Each row is where one point has got to under a steady rotation. How many steps took it there?
The counts run from 0 to 243.
[117 146 125 144 199 158 122 143 166  91 161  96 109  85 127  88 111 143
 114 132 122 108 125 178 127 148 105  80 129 174 118  91 136 122 150 134
 151 154 144 130 153 137 120 126  75 120  78 116 136 174 169 130 132 131
 138 119]  20
[105 153 148  95 190 165 136 153 149 124 161  85 103  77 121  95 102 150
 101 164 119 137 107 161 109 157 111 102 133 154 101  96 136 149 143 134
 125 120 164 120 139 105 124 170  75 139 124 142 121 176 157 156 126 130
 147 112]  110
[125 151 143  78 168 140 117 123 144 120 150  92 112  79 129  98 125 153
 107 137 158 170 156 161  90 126 118 114 144 171  93  92 137 112 138 118
 129 105 145 112 119 131 138 158  82 120 111 109 117 201 155 145 179 121
 141 143]  70
[149 159 126 122 167 133  99 114 149 105 167  99 111  89 116 104 110 134
 107 111 164 158 123 172 131 141 108  70 154 166 120  83 155 116 130 139
 158 138 147 120 150 130 131 139  86  92  78 132 138 181 155 150 167 107
 147 128]  159
[112 152 154  87 188 178 132 148 153 111 153  85 100  80 126  89  94 144
 100 163 117 142 127 163 110 158 102 110 144 156  99  99 140 150 152 125
 124 117 157 120 132 108 114 159  71 127 125 144 123 179 139 148 137 135
 141 115]  108
[106 130 129  98 196 140 109 122 142 108 145  73 115  94 119 107 115 123
 109 140 159 151  81 140 104 153 129  82 151 164 128 102 132 122 130 152
 139 135 174 116 129 133 127 170  68 112  81 138 126 176 155 151 136 117
 151 125]  44
[112 126 136 101 199 145 118 122 154 103 135  78 111 105 132  93 121 131
  99 125 173 165  91 141 110 149 126  85 151 177 128  99 123 127 133 141
 141 137 167 103 115 128 132 162  72 108  92 137 123 169 152 155 143 131
 161 140]  47
[126 144 130 142 203 159 124 149 171  97 163 102 102  92 134  77 116 156
 106 129 135 122 125 179 132 150 105  79 129 178 116  92 132 128 145 127
 156 153 143 124 152 130 127 126  77 117  94 116 134 161 160 137 136 141
 150 130]  18
[132 165 150 120 169 151 115 124 149 100 154 104 112  78 117  83 108 131
  95 118 139 124 158 166 133 157 116  82 131 165  95  95 163 131 147 155
 165 153 143 121 151 130 139 130  76 114  87 133 142 179 162 143 149 114
 140 126]  90
[101 146 143  87 178 143 105 119 138 114 139  86 110  62 119 107 119 124
 108 144 153 162 114 149  84 134 126 106 147 163 111 104 137 111 143 147
 118 114 156 122 123 138 127 175  70 119  89 129 102 195 144 155 153 106
 135 138]  220
[112 152 138 115 186 161 134 140 147 107 143  79 104 100 143  87 124 127
  82 127 156 149  99 159 140 165 126  83 145 182 128  93 129 143 154 140
 141 137 170 118 109 125 111 150  78 124  87 155 120 166 148 160 137 141
 160 127]  123
[106 159 154  83 182 167 126 137 132 110 156  84 104  84 118  97  99 128
  98 153 139 145 104 161 119 162 119  99 150 157 115  98 143 147 148 146
 136 127 175 129 130 113 110 167  72 128 100 160 124 166 138 156 134 125
 149 110]  114
[104 125 139  87 211 153 116 135 155 106 146  76 109  95 126  98 107 144
 109 151 154 160  83 147  96 147 115  95 150 166 127 104 121 131 127 131
 125 120 165 112 133 121 124 173  68 114 109 134 115 169 143 153 137 134
 152 133]  40
[118 127 121 115 186 139 124 125 161 108 129  76 124 103 142  88 142 137
  94 109 159 157 128 138 110 145 120  83 134 188 111  93 125 116 137 128
 139 141 147  99 106 143 138 144  83 115  85 116 118 199 179 147 151 134
 152 143]  56
[106 137 145 107 208 163 129 133 155  85 140  87 112 103 134  79 125 130
  97 130 154 132 119 159 123 155 126  93 138 189 124  97 118 129 152 141
 156 153 163 121 122 140 127 139  65 126  81 127 130 157 144 134 140 143
 157 137]  199
[101 142 137 110 200 146 122 133 142  95 155  85 118  96 123  91 118 128
 102 137 144 121 105 158 118 157 126  85 134 175 122  95 130 128 143 155
 165 158 177 124 139 137 134 147  67 131  76 126 137 156 162 130 131 124
 158 123]  196
[112 145 143  92 205 147 119 143 141 114 176  87 116  94 116 100 103 155
 118 156 133 135 104 163 101 154 113  92 137 160 111  91 133 137 129 132
 156 138 172 123 156 115 138 164  69 133 106 117 140 161 164 130 134 124
 155 114]  187
[117 134 127 110 182 144 114 115 153  94 128  77 127 104 133  97 131 116
  94 112 164 159 118 133 115 148 124  80 149 186 123  97 135 121 142 141
 143 146 163 106 106 145 126 142  75 109  71 131 128 188 160 143 155 125
 152 140]  53
[122 163 146  82 161 126 103 120 131 125 164  94 115  69 114 114 121 146
 112 136 150 155 139 164  91 129 122 102 139 156  93  88 154 114 134 144
 142 115 154 121 140 127 147 167  82 128  99 111 122 196 166 146 172  99
 138 129]  74
[112 155 119 115 162 152 129 135 147 106 142  80 110  79 141 110 128 121
 101 130 138 157 127 166 114 141 110 102 149 182 123  90 133 113 158 113
 109 109 144 123  98 144  95 145  85 115  80 131 110 209 145 147 165 128
 132 126]  137
[132 163 123 104 163 128  99 119 133 121 169  91 105  74 113 122 114 137
 116 127 162 168 106 176 114 132 116  82 158 162 121  86 149 113 126 135
 135 109 156 125 140 128 122 162  86 104  84 130 120 190 147 159 168 100
 143 123]  151
[132 148 141 127 196 162 119 136 158  87 163 103 101  90 123  78 107 146
 108 132 143 129 130 190 138 151 104  80 143 181 123  91 136 130 147 128
 162 151 145 130 149 132 121 124  74 110  88 126 143 154 139 137 148 139
 152 128]  16
[123 155 150 104 182 177 130 143 160  98 146  93 104  77 127  74  97 139
  96 146 112 130 163 166 121 157  96 110 137 168  88  98 150 142 161 123
 134 134 137 121 137 120 118 133  76 120 117 130 130 191 148 141 144 136
 133 121]  100
[144 155 121 121 174 127 110 128 146 130 172  98 102  83 123 107 123 161
 110 109 169 162 108 177 126 136 109  70 144 164 118  84 149 116 120 132
 148 128 147 111 149 121 137 150  89 104  96 120 127 181 165 164 161 110
 156 134]  156
[131 156 132 128 193 143 116 142 146 111 182 104 100  87 118  94 114 153
 112 127 141 123 114 187 134 149 113  73 133 166 117  85 140 126 136 142
 168 146 160 132 163 125 137 137  80 123  87 115 137 156 165 142 142 120
 153 119]  12
[137 170 146  98 181 144 111 130 132 106 185 108 101  86 110 104 103 147
 118 140 151 149 122 196 126 143 114  90 150 164 119  83 151 129 132 132
 164 133 164 138 154 120 126 146  78 122  90 128 142 156 137 138 163 114
 153 120]  7
[132 152 147 126 183 162 131 143 168 105 150  98 103  82 128  69 112 154
  89 122 125 122 163 167 130 156 102  93 122 167  87  93 151 137 152 135
 151 149 132 113 144 119 135 130  78 120 110 124 131 181 169 145 145 134
 139 129]  94
[138 163 155  89 172 130 114 125 140 134 167 104 105  80 118  90 124 166
 101 124 163 163 138 169 106 134 125  92 136 164  91  90 146 125 125 141
 152 125 154 112 145 114 156 162  80 124 116 117 121 174 167 160 163 115
 155 138]  79
[ 95 134 139 110 196 167 126 130 162  82 128  79 115  90 142  83 126 121
 102 134 138 135 135 155 107 146 124 102 136 190 118 105 119 117 161 135
 131 140 149 124 112 151 116 139  69 123  77 121 118 184 145 130 146 143
 138 137]  206
[131 149 130 124 166 130 113 116 154 125 145  89 111  83 125  95 129 136
  90 101 160 151 123 143 119 143 123  72 136 165  99  96 152 119 128 158
 147 142 143 103 134 131 146 154  86 105  91 132 120 196 181 167 147 106
 150 137]  233
[135 161 147 123 170 142 117 132 153 117 163 103 108  76 120  82 118 149
  91 114 140 127 148 165 131 151 117  79 127 164  91  90 158 128 138 153
 168 152 147 115 155 126 151 138  80 120  99 125 135 177 180 152 147 117
 146 129]  88
